Rotation paths and how fast each direction turns (deg/step):
Each turn is a multiple of 5 degrees from 10 to 175, or 0.
Each row of a path follows its step; steps can be skipped.
path 1
step 0: [ -9  -2  19 -21 -17   2  16  -3  19  -7 -14   0 -12 -12   1 -16   1  -3
  12  11  12   1  11 -14  17  -8  -4  10   2  -8]
step 1: [-10 -15   4 -14 -12   4  24  -6   1  -8  10  -3  -5  -8   1  13   4 -19
  13  29   4   6  -7 -15 -17  -2  -4   2  -9   0]
step 2: [ 13  -8  17  -1  23   7  16   9 -12  -8   6 -17  19   1  -7   8 -13 -21
   1  19 -11   5  -3 -11   0  -6  -4   3   0  11]
step 3: [  4  -8  15 -11  15   2  14  25   6 -19  -8 -12   9 -17  -9   2  -5   4
  -1 -13   3   1  17  -1  14 -14 -15   6  14   0]
step 4: [ -8 -16  -8  -4  -9  -2  17   8   5  -3  -8  -2 -11 -22   2  24  17   4
   2   2  -1 -12  25   4  -5 -14 -17   8  -5   4]
step 5: [ 10   2 -18  -1  -5   5   3   7 -12  18  -3 -10  -1   5   2  20  -7 -24
   3  23  -7 -13  23  -3   4  -8  -6   8 -11  12]
step 6: [ 17  13 -14 -21   1   5  -2  16   2  -2  13 -15  18  13  -6   1 -12 -18
   3  -9  14  -1  17  -7  17  -3 -10   3  -3  -7]
step 7: [  9   3  -5  -8 -10 -19  14  -2  12 -12  17 -13  12  -9  -7   8  17   1
  -6 -21   6 -13   1  -5   5  -5 -16   5 -17 -19]
step 8: [ 12   8   3   7 -17 -24   8  -5 -11   1   0 -16 -14 -11 -12   9   7  -4
 -20  19 -11 -19  -2   1  12  -7   0   5 -14  -8]
step 9: [  9  10  -1 -24  -9   2  -5   9 -10 -13   3 -12 -14  11 -16  -2  -1  -1
 -15  27   8   2  11   9  19  -3  14  -7  -2   1]
[-11   2  -1   2  -1  -1  -3  -9  -1   0   5  -7  -1  -6   1   1   0   0
   1   1   2  -8   4  -2   0  -5   5   2  10  -2]  95
[ -7   4   4  -3   3  -8   4   0   9  -1  -4  -2   4  -1   7  -4   4   3
   0 -11  -4   4   3   0   5  -3  -1   2  -3  -1]  100
[-2 -2 -1 -6 -2 -5 -4  9  1  2 -5 -1 -2  2 -1 -4 -7  0 -4  2  8  5  1  0
  3  3 -1  3 11 -8]  120
[-8  2 -4  1 -1  1  4 -1 -5 -4 -2 -1 14 10 -3  3 -2 -9  0 -4  2  2 -4 -1
 -1  2  0 -5  2  0]  85
[-3  2  4 -5  5  1  3  0  2  3  0  0 -6  9  1 10 -6  6  0  1  2 -7 -6 -4
  4 -5 -7 -3 -1 -2]  0
